[[-22 -30 -10   8  50  -4]
 [-14  -3   7  10  19 -17]
 [ 17  27  10  -8 -50   6]
 [-22   2  17  22  33 -41]
 [-16  -3   9  13  24 -24]] -> -17

[[  3  13  15 -13  -9   9]
 [ 25   1  10   3  20 -15]
 [-11   6   0  10 -36 -24]
 [ -1  -2   0   1   3  -3]
 [ 19  14 -34   2  42  32]
 [ -5 -23 -26  23  11 -14]
 [  0  -2  -1   1   1  -2]
 [  0  -1   0  -1   0   1]
 [  3  -8   6  -2  -1 -11]
 [-27  12 -12 -11 -12  25]
 [ -1 -14 -18  13   6 -10]
 [  0   4 -13   5  -4  20]] -> -15

[[-15  35  -1  51  23   6   9   5 -20   9  50   4]
 [-20  27  -1  -3  30  22 -10  16   5  19  17  13]
 [-11  29  16  28  18  25  21  22  -4   6  27  17]
 [ 11 -13 -15  -4  -5 -24 -18 -21   2   3  -3 -15]
 [ 12 -15  -8 -17  -5 -14 -14 -12  10   3 -14  -8]] -> 13

[[ 14  14  22  16  17  16  14  23   5   9  16  21  12  14  -3]
 [ 22  21 -42  21  27 -49  41 -46 -43 -42  21 -45  22  16 -30]
 [ -3  -4  -8  -3   0  -7   0  -8  -5  -7  -2 -10  -3  -3  -6]
 [-10  -9  -3 -10 -14   4 -12  -3  10  10 -12   3  -8 -10  17]
 [-23 -22  26 -23 -25  26 -34  28  23  22 -22  24 -22 -19  16]
 [ 16  16  13  18  19   8  21  14   0   4  18  14  14  14  -4]
 [  1   1   7   1  -3   5  -1   7   5   7  -1  10   1  -1   6]
 [  8   8  17   9   8  19   8  19  13  16   9  21   6   8  11]
 [  6   7  -6   6   5  -4   6  -7  -2  -1   5  -4   6   6   3]
 [ -5  -6 -37  -6  -4 -20   5 -37  -4  -9  -4 -28  -3  -5   8]
 [ 28  27 -21  29  38 -27  47 -23 -31 -30  32 -25  25  24 -31]
 [ 21  20  18  23  25  12  24  19   0   4  23  16  17  20  -6]] -> -30

[[  7   0  23   6  25  -4  15  55 -45  18 -32]
 [  4 -18 -16 -24  -8 -27 -10 -49  24  -9  49]
 [  5  13  12   5  24  10  20  57 -53  21  11]
 [ 25  16  -1  13 -15  18  24  42 -52  24  19]
 [-29   8   3 -25  -3 -39 -21  21  44 -23 -55]
 [-31 -33 -16  26 -26  -5 -18  -8  53  24 -28]
 [  1  -2 -36  17   2  -1   3 -32  13 -33  51]
 [-23 -15 -13 -39 -21 -29  -1 -36  49  -8  -2]
 [  3  23  18  24  28   6  16  49 -44  12 -35]] -> 49

[[ 44 -24  40   3   4 -17 -44 -15  42]
 [-20  13 -18   0  -3   9  21   7 -18]
 [ 52 -27  47   5   3 -19 -50 -17  49]
 [ -8   3  -6   2  -5  -3   8  -3  -6]
 [  3  -1   1  -3   5   5  -4   5   1]
 [ -1   2  -2  -2   3   7   1   6  -2]
 [-37  22 -33  -1  -6  13  39  10 -35]] -> -18

[[ -8  21  13 -13  -8  24 -11  16  36  35  -5 -31  31]
 [  6  22   4 -49  -1 -15  -1  -5 -18   0  -7 -20   8]
 [-10 -13   4  44  -2  21  -9  13  13   3   4   3  -2]
 [ 18 -17 -27 -16   8 -44  30 -33 -14 -17   0  43 -17]
 [ 17   8  -5 -57   3 -20  13 -20   4   4  -4   1   6]
 [ -2  11   8 -26  -2  21 -37  12 -18   1 -13 -49  10]
 [ -4 -15 -12  43  -1   8  22  -2  54  25  10  36  10]
 [ 11   6 -23 -11   8  -4  24 -11 -13 -15  17  21  -3]
 [  0   7   1   1  -1  35  12   7  56  29  17   4  23]] -> 8

[[-10  -8  32 -35 -13 -14]
 [-29  23 -30  38 -29 -32]
 [ -6  -6  28 -29  -7  -7]
 [ 19 -19 -11  27  46  53]
 [ 23 -30  41 -57 -22 -23]
 [ 20 -25   1 -13  13  12]
 [ 23   1 -22  28  29  28]
 [-34  31  -2  -3 -43 -46]
 [  9 -19  36 -41   7   1]] -> -32

[[ 15  13  18   7   2  19 -20   3   0   3  -1 -12 -24]
 [  3 -39  -8 -19  -2 -21  32  -3   0   3  23  20  -8]
 [ 17  -8 -15  -2  -1  39  -2   1  -1  12 -26  -4 -20]
 [-23   6  -6  -1  -6 -50  -2  -1   0 -16  40  -3  18]
 [  3 -12 -36  25  -5  34  17  -2   1  -5   9   9  11]
 [  2 -23   5  22   2   1  52   0   0   3 -33  33   4]] -> -8
---
 13  -24  -26   49
-19  -32  -12   21
value 49

 58   32    1  -34  -57   11   20 value -34

-45  -26  -33   36   27   33 value 36

-32  -45  -44  -41  -38   -9 value -41

 34   21   12    7   53  -19 value 7

 -5   -7  -39  -14  -47   55   -8 value -14

-19    9  -25  -53   11 value -53
---
[[ 40 -15  18  -9 -39]
 [-33  10  39   2 -31]
 [ 37 -23   0   8 -42]] ==> 0

[[-14  21 -23  37  20   6]
 [ 44 -10   0 -16 -26  14]
 [-11 -13 -11 -19  51 -11]] ==> -11

[[ -3  24  29 -16  31]
 [ 10  13  -3  17 -55]
 [  6  -9 -27 -54  13]] ==> -27

[[ -1 -41 -23  19 -46]
 [-38  24 -23 -47  56]
 [-36 -11  18  48 -25]] ==> 18

[[ -6  26   6  15 -12   6 -37]
 [ -2  19  -1  -5  -3  15  -7]
 [-20  -5 -31  48 -42 -38   8]] ==> -31

[[ 33  16  13 -41   6  13  21]
 [-18 -17   6  -6  25  26 -30]
 [ 29   4  36 -22  20  42  -1]] ==> 36
